128 stands for zero in the data rows.
Here are some points, one per row:
[186 114  86 108 132 126 161  76 119  98 160 150 114 149 101 154 168 116
 155  88 139  86 130  76  91 130 117 121  94 141 130 117 133 139  22 135
 122 144 151 164 137 149 118 118 122 125 152  84]
[187  92 168 110 169 162 164 125 118 134 182 136 121 134 120 188 103 129
  97 190 137  95 107 114 151 118 108 172 113 140 173 106 125 136 151 152
 167 143 125 171 143 148  79  76  94 168  70 173]
[161 171 134  78 137 150 133 156 161 103 105  86 138 124 198 128  96 158
 180 127 116  96 131 117 115 101 120 164  46 117 139 129  65 134 138 159
 148 194 123 149 136  68 121 162 145 156 155 155]
[182 105 114 111  77  70  95 113 101 135 202 101 121 105 145 103  94 164
  90 136 153 129 124 133 208 167  86  85 131 111  84 113 153 112 126 121
  56 144 107  86 139 160  90 164 128 126 173 172]
[112 129 220 126 124 170 168 162 189  94 170 116 125 118 153  74 114 102
  78 105  88  86 127 112 144  86 103 137 169 124  62 152 109 124 120 170
 155  91 145 125 109 145 109 149  95 109 138  76]
[133 109 103 107 149 101 108 147 164 117 173 130 101 159 172 133 161 134
  86  90  90 154 121 123  72 125 187 164 135  46 145 136 116 119 133 128
 122 142 175 175 130 123 146 146 206 109 200 134]
[ 99 168 121 102 112 146  97  71 156 170 194 167 141 112 162 161 111 119
 113 152 152 157 117 223  90 152 133 128 164 156 196 123  95 173 101 137
 145  88 151 113 145 108  62 203 130 136 135 101]
[102 159  97 136 103 120 159 115  97 151 106 147 195 138 156 131 146  93
 189 141  35 100  79 120 122 155  89 177 145 127 150  84 140 136 127 138
  84 150 119 100 154 131  84  95 174  85 112 160]
[129 127 204 121  83 174 161 108 103 138 126 141 147 119 106 149  92 132
 141  53 146 173 157 150  45 144 104 131 116 113 131 140 147  72 121 140
  94 113 178 118 150 115 122 130  91 129 125 143]
[110 105 107 148 115 199 143 150 152 144  99 106 102 171 116 161 136 106
 154 164  99 171 215 146 146 130  97 142 111 108 119 162 156 145  56 137
 175  86  66  88 100  98  95 164 142  83 168 182]
[158 147 103 144  90 134 162 155 133 179 128 198 120  93 157 156 127 140
 140 123 111 112 111 164 125 101 131 118  76 150 148 172 195 164 154 110
 185 179 143  84 186 153 195 159 156  87 122 101]
[154 135 159 171 112 135  98 149 101 137 155 163 159 126 111 174 119 117
 168 143 114 148 169 132 180 175 195 135 116 206  84  95 119 120 149 131
 156 108 122 169 124  84 155 131 142  78 138  85]
[113 161 106 183 112 115  69 129 104 129 138 149 118 133 158 134  96 134
 120 121 107  90 161 136 200 102 170 121 133  53 102 169  75 130 135 108
 175 145 137  92 147 146  73  91 127 152 119 143]
[125 131 125 111 104 168 165 138 173  97 127 129 158 142 172 130 128 139
 176 202 181  96 136  99 111 201 184 156 125  95  91 176 140 145 164  76
  57  74 158 146 134 184 139 124 141  96  82 169]
[110 158  90 124 100  99 104 154 140 105 101 172 129 142  96 134 107  71
 153  69 149 177  93  97 145 126 156  74 108  94  99  80 121 137 146 166
 146  98 173 168 126 174  76 124 143 147 111 133]
[129 149  86 127 133  94 127 144 157 179 121 132  88 108 102  84 113  83
 109 182 125  94 106 132 112 119 125 163 135 147 141 168 134  44  82  88
 130 146 171 159  32 148 147 151  75  72 118 152]
[142 145 103 141  94 121 198 154 122 112  99 153 134 128 172 140  68 101
 114 142 131 129  98 138 121 167 157  77 165 135 154  98  64 117 111 105
 111 108 112 127  79  79 165  81  73 155 193 125]
[201  66 102 167 182  96 124 161 176 147 111 141 125 144 121 140 110 119
 134 131 124 112 124 124 146 127 100 129 117 115 137  78 154 148 137 103
 133 104 116 156 100 101 126 152 161 168 177 106]
[113  94 143 118 131  96 148 195 177  72 180 134 174  85  97 129 150 106
 154 117  93 175 150 153 161 135 132 110 118 120 152 116  90  88  95 115
  79 213 106  93 135  95 151 173 136 147  49 158]
[ 82  96 112 168 122  86 122  67 177 156  95 123 182  90 146 141  93 145
 154 100 166 102 164  87 108  83 147 133 125 196 102 154  98 151 116 121
 160 137 125 128  66 164 107 166 146 177 100 135]
[159 137 119 122 160  86 128 156 146 108  94  92 160 166 181  85 122 189
 143 158 152 128 144 149 109 123 147  46 116 119 173 119 181 102 147 200
 135 133 115 140 143 114  86 141  61  79  94  82]
[ 93 133 133 116 176 128 121 156  90 151 137   0  96  72 188 177 110 125
 138  90 139 122 113 119 107 133 177 116 183 167  98  86 135 141  93  95
 150 146 111 148 160 160 145 142 130  88 115 103]
[171 133 109 163 160 180  70 174 111 130 114  83 120 113  87  91  58 167
 131 105  97 170 135 157  91 135 122 104 109 141 140 130 171 170 137  60
 113 126 182 144  94 133 106 136 114 163  96 154]
[195 140 134 127  85 120  90 131 149 158 122  85 148  78  90 122 167 112
 126 113 131  87  90 162 157 120 139 137 133  95 162 183 148 113 123 111
 145  92 149 159 166 100 136  99 134 115 106 102]
[ 95 145 121 127 192 141 139 114 139 150  93 127 123 136 129 159 110 115
  67 118 180 158 138 146 152 151  83 171  81 132 139  98 116  51 195 111
 115 167 173  77  93 147 129  82 161  97 138  66]
[131 190 102 125 158  79 145  95 117 123 110 144  97  84 119 101 152 202
 150 135  89 114 207 114 116 179  84 175 113 139  98 115 133 118 126 123
 102 113 124 150 136 157  87 140 105 147 143  80]
[115 157 110 159 107 102 113 172 107 145  94 119  94 128  95 139 144 132
 110 113 116 126 110 140 128 128 139 174 103 125 177 160  37 117 138 164
  95  80  54 144 154 166 138 159  87 135  96 104]
[114 160 128 109 200 162 166 113  91 129 121 132 164  90  57 146 116 195
 113 109 128 112 126 132 162  84 236 125 126 108 132 140 149 143  85 161
  81 147  89  93  83 136 146 126 130  96 146 138]
[114 113 142 166  90  93 187 135 115 142 216  98 178 180  77  99 120 152
 109  93 177 113  83  87 131 139  89 110  84 103 144 108 101 142 130  86
 146 127 103 103 103 139 122 188 145  79 108 111]
[130  71 125 216 128 139 134  65 116  71 144 110  65 143 145 130 163 127
 169 134 121  93  89 176  97 163 173  89  92 158 131 153 137  37 162 160
 155 113 103  99 118 141 129 138 160 168 131 142]
[123  64 195 100 137 120 125 122 106 153 105 139 106 108 107 135 160 130
 180 124  86 130 163 122 110 113 122  69 148  83 203 148  91 145 188 129
 117 138 131 126  98 221  99 117 123  99 181 128]
[128 125 160 158 199 102 173 121 140 118 116 111 212 140 103  99 179 111
  92 119  74 144 103 165 123 146 181 159 114 146  98 139 140 153 135 112
 153  95 172 102 143 127  66  94 113 140 136 139]
[158 148 169  63  90 106 141 102 100  85  65 101 111 129  76 148 115 137
 121 131 166 123 133 154 167 153 104 113 133 110 145 181 107 140 109 120
 146  96 120 154  95  78 119 109 235 131  97  92]
[108 121 216 173  82 134  60 160 107 108  85 167 114 140 161 164 157 154
 105 125 130  82 114 114 125 159 118 140 106 102 150  63 145 146  78 126
 146 150 138 133  70 126 126  97  99  76 131 136]
[127 148 130 115 155  96 155 113  91  77 131 159 125 128 153 157 106 108
  87 123  77 104 157 153  99  59 112  90 183 128 130 118 172  64 104  44
 120 103  83 153 133 134  96 116 158 136  92 144]
[107 123 126 113 148  92 107 124  82 115 187 147 131  82 195  87 187  74
 102  94 160 177 179 137 135 184 108 120  80 107 117 173 159 153 113 152
 148 160 111 166  70 113 160 101 108 142  81 161]
[138 186 145 152 112 146  91  68 208 158 171 131 122 143 135 121 120 161
 208  94 130 136 132 115 146  61 112 138 162  85 124  93 160  75 158 118
 106 108  95 144 109  96 157  77 131 128 101 123]
[ 91 141  92 100 178 132  85 131 140  72 173 137 110 109 109 143 167 132
 190 125 158 107  81 121 127  98  78  99  99 137 159 131  89 172 123  83
 137  62 150  79 127 120 159  77  79 111 137 145]
[106  90  98 125 119 152 116  97 171 106 120 122 108  45  54 113 122  88
 133 179 167 115 116 172  94 150 145 135 127  65  74  65 136 135 133 148
 137 170 100 125 170  99  98 106 110 102 167 108]
[131  95 123 142  80 163  74 135 118 100 102 114 128 156 139 122 151 152
  83 105 132 114 132 113 143 126 144 184 102 131 150  88 129  92  71 106
  90 104 153  79 176 148 148 140 110 192 120 109]
[ 23  89  78 122 114 131 142 139 123 130 127 108 128 159 113 177 140 197
  87 104  91  59 114 199 143 138  85 103 136 126  85 146 144 158 179 146
  92 133 161 188 102  70 155 131 117 148 108 136]
[135 145 123 133 185 132  37 125 137 144 144 120 224 165 125 159 157 105
  99 172 137 120 165  82 105 144 107  97 159 130 145 181 118 112 140 146
 100 116 109 104 156 105 176 125 131 134 178 106]
[151  47  67 121  97 146 136 115 121 183 149 105 151 176 136 143 106 151
 152 138 107 199 155 160 135 101 111 136 125 121  96 140  70 113  90 144
 135 134 131 182 153 171 158  47 100 110 118 103]
[ 91  87 116 182 151 121 154 110 120 140 112  95  76 125 151 111  82  95
 165 132 128 151 114  57 189 164 120 133 182 107 193 174 158 144  93 171
  96 143 191  89 147  78 118 110 145 140  97  78]
[114 137 149 169 104 189 169 152  80 160 147 111 156  75 173  87 215 126
 122 160 179 189  87 114 142  93 108 121 104 124 127 125 126 139 145  66
  88 145  71 170 104 119  82 117 159 172 169  98]
[117  98 122  98 160 132 115 181 131 136  83 165 110 100 142  93 143 147
 134  88 147 113 120 115 149 102  78  83 126 203  66 162 109  86 109 117
 119 102 154 121 188 102  80 118 141  91 142 148]
[133 153 121 111 139 189 114 157 119 125 151 163  76 205 110 113 116  68
 127 152 120  97 151 136  90 126 135  96 125 134  89 131 107 163 147 110
  88 181 103 101 128 143 116 131 156 144  74  40]
[130 143 133  79  68 112 129 143 127 164 106  64 147 140 104 110 202 101
 128 168 121  89 203 119 116 105 144  92 162 178 135  78 132 126 147 129
 164 164 184  95 115 131 142 135 137 172 121 147]
[155 167 132  67 144 100 142 158 121 170 158 118  60 193 143 127 155 111
 167 109 158 159 109 170 161 111 162 164 111 162 109 105 149 123 128 173
 107  88 134  78  92 129 126 116 134 145 145 166]
[118 117 119  85 156 152 170 145 184 179 108 166 112 130 128 148 167 125
 125  61 143 115 156 104 168 203 137 131 177  98 152  99 167 132 156  99
 177 110  66 140 161 134 153 152  88 182 120 129]
[ 62 124 121 103 136 155 117 135 138 103 105 148 149 100 144 111 122 139
  92 203 125 171 127 118 154  79 123 115 116 138 157  61 159 109 109 173
 149  66 146 162 147 182 176 177 180 129 103 144]
[141 140 143 126 129 141  95 176 149 110 123 152 141 131 113 197 111 135
 131 117 180 142  88 107  93 168 107 153 188 167 123 181 126 101 123 169
 139 188 103 134 148 162 113 122 159 155 162 179]
[115 128 120 120 101  90 112 130 118 127 133  82 102 136 110 143  93 113
  94 129 114 168 130  54  53 137 129 159 103 129 124 122 138 134 190 119
 169  95  69  98 151  90 126 110 123  81 103 149]
[185  87 107 127 107 111 131 115 126 164  81 173 114  96 153 177 168 132
  83 140 137 149  95  94  85  74 145 127 159 108  74 121 119 164 147 167
  79 113 128  69  87  77 108 134 103 121  66 124]
[160 204 114 176 113 159 165  76 125  92 135  93 105  98 121 205 136  79
  92 139 100 144 165  88 159 110 103  86 100 128 131 133 120 145 166 153
 118 127 183 135 151 127 166 172  99 128 160 166]
[101 100 102  87  78 136  85 110 105  58 128 139 135 155 111 113 114  87
 139  99 123 136 119 101 161  77 155 188 138 186 171 161 196 143 186 122
  97 158  96 172 115 109  88 147  72 116 176 105]
[158  81 107 108 125 155 133 128  65 121 134 138 169  86 146  58  69  79
 133  90 149  52 167 158 114 117 113 175 135 117 142 102 112 144 162 173
 129  75 111  94 120 141 189 109 156 128 143 140]
[143 146  96 173 128 134 163 127 126  74 125 151 105 150 112  61 167 196
 104 127 187 155 177 139 124 113 140 155 227 170 160 105  83 152 149 117
 174 174 159 131 159 109 134 123 144  74 126 175]
[155 153 144 127 123 149 102  73 209 126 112 115 114 125 124  66 126 149
  79 105  53 152  88 125 139 174 113  90 145 202 128 117 117 176 112 152
 114 145  84 142 108 163 171  94 158 111 119 150]
[158 158 153 167 167 100 115 121  83 109  80 117 145 168 122 132 143  94
 177 130 151 153  77 188 123 115  63 172 193  87  69 133 137 151 126 147
 144 154 121 143 127 164 185 198 103 140 125 128]
[ 79 164 129 135 151 161 149  92 110 198  92 117 149 181  99  65 114 101
  88 129 161  90 109 118 117 119 152  86  88 122 125 134 141 124  97 136
 123 155 115 169 178 118 122 113 121 143 138 190]
[102 151  99  97 106 130 135 165  86 117 167 128 131 106  92  97 113 206
 136 178  80 155  82  79  94 146 118 128 152 124  97 158 165 102 122 152
 204 122 136  96  96 134 141  98 127 199 147  94]
[ 82 126 216 171 138  39 140 151 116 169 160 164  75 127 101 102  93 148
 132 177 132 113 164 127  96  98 135 134 118 148 121 129 141 170 106 147
  80 112 141 161 176  99 157 108 148 154 148 143]
[134  82 166  68 159 148 100  50  68 153 109 171 115 145 128 102 117 143
 152 152  85 149  87  88 162 151 147 126 122 111 100 121  72  92 151  78
 155 135 152 135 142  81 152 202 106 121 116 133]
[113 111 179  97 106  73 147  90 166  77  79 128 128 158 156 137  92 119
 120 157 149 165 115 156 138 105 139 137  94 121 117 143 150 173 112  65
 140 151 114  81 157 157 172  89  92 152 159  99]
There is one direction along which these points spread out most. For each point below, how far along it does it lie, from 0 to 99? 50 is the average, and the first point above lies past it. One standard deviation of the points above along it is 16.
[117  98 122  98 160 132 115 181 131 136  83 165 110 100 142  93 143 147
 134  88 147 113 120 115 149 102  78  83 126 203  66 162 109  86 109 117
 119 102 154 121 188 102  80 118 141  91 142 148] 25
[ 95 145 121 127 192 141 139 114 139 150  93 127 123 136 129 159 110 115
  67 118 180 158 138 146 152 151  83 171  81 132 139  98 116  51 195 111
 115 167 173  77  93 147 129  82 161  97 138  66] 63
[141 140 143 126 129 141  95 176 149 110 123 152 141 131 113 197 111 135
 131 117 180 142  88 107  93 168 107 153 188 167 123 181 126 101 123 169
 139 188 103 134 148 162 113 122 159 155 162 179] 61
[114 137 149 169 104 189 169 152  80 160 147 111 156  75 173  87 215 126
 122 160 179 189  87 114 142  93 108 121 104 124 127 125 126 139 145  66
  88 145  71 170 104 119  82 117 159 172 169  98] 48
[151  47  67 121  97 146 136 115 121 183 149 105 151 176 136 143 106 151
 152 138 107 199 155 160 135 101 111 136 125 121  96 140  70 113  90 144
 135 134 131 182 153 171 158  47 100 110 118 103] 64
[107 123 126 113 148  92 107 124  82 115 187 147 131  82 195  87 187  74
 102  94 160 177 179 137 135 184 108 120  80 107 117 173 159 153 113 152
 148 160 111 166  70 113 160 101 108 142  81 161] 48
[110 158  90 124 100  99 104 154 140 105 101 172 129 142  96 134 107  71
 153  69 149 177  93  97 145 126 156  74 108  94  99  80 121 137 146 166
 146  98 173 168 126 174  76 124 143 147 111 133] 63
[102 151  99  97 106 130 135 165  86 117 167 128 131 106  92  97 113 206
 136 178  80 155  82  79  94 146 118 128 152 124  97 158 165 102 122 152
 204 122 136  96  96 134 141  98 127 199 147  94] 29
[142 145 103 141  94 121 198 154 122 112  99 153 134 128 172 140  68 101
 114 142 131 129  98 138 121 167 157  77 165 135 154  98  64 117 111 105
 111 108 112 127  79  79 165  81  73 155 193 125] 63
[113  94 143 118 131  96 148 195 177  72 180 134 174  85  97 129 150 106
 154 117  93 175 150 153 161 135 132 110 118 120 152 116  90  88  95 115
  79 213 106  93 135  95 151 173 136 147  49 158] 46
[155 167 132  67 144 100 142 158 121 170 158 118  60 193 143 127 155 111
 167 109 158 159 109 170 161 111 162 164 111 162 109 105 149 123 128 173
 107  88 134  78  92 129 126 116 134 145 145 166] 61
[114 160 128 109 200 162 166 113  91 129 121 132 164  90  57 146 116 195
 113 109 128 112 126 132 162  84 236 125 126 108 132 140 149 143  85 161
  81 147  89  93  83 136 146 126 130  96 146 138] 25
[123  64 195 100 137 120 125 122 106 153 105 139 106 108 107 135 160 130
 180 124  86 130 163 122 110 113 122  69 148  83 203 148  91 145 188 129
 117 138 131 126  98 221  99 117 123  99 181 128] 62
[113 111 179  97 106  73 147  90 166  77  79 128 128 158 156 137  92 119
 120 157 149 165 115 156 138 105 139 137  94 121 117 143 150 173 112  65
 140 151 114  81 157 157 172  89  92 152 159  99] 63
[131  95 123 142  80 163  74 135 118 100 102 114 128 156 139 122 151 152
  83 105 132 114 132 113 143 126 144 184 102 131 150  88 129  92  71 106
  90 104 153  79 176 148 148 140 110 192 120 109] 62
[ 79 164 129 135 151 161 149  92 110 198  92 117 149 181  99  65 114 101
  88 129 161  90 109 118 117 119 152  86  88 122 125 134 141 124  97 136
 123 155 115 169 178 118 122 113 121 143 138 190] 24
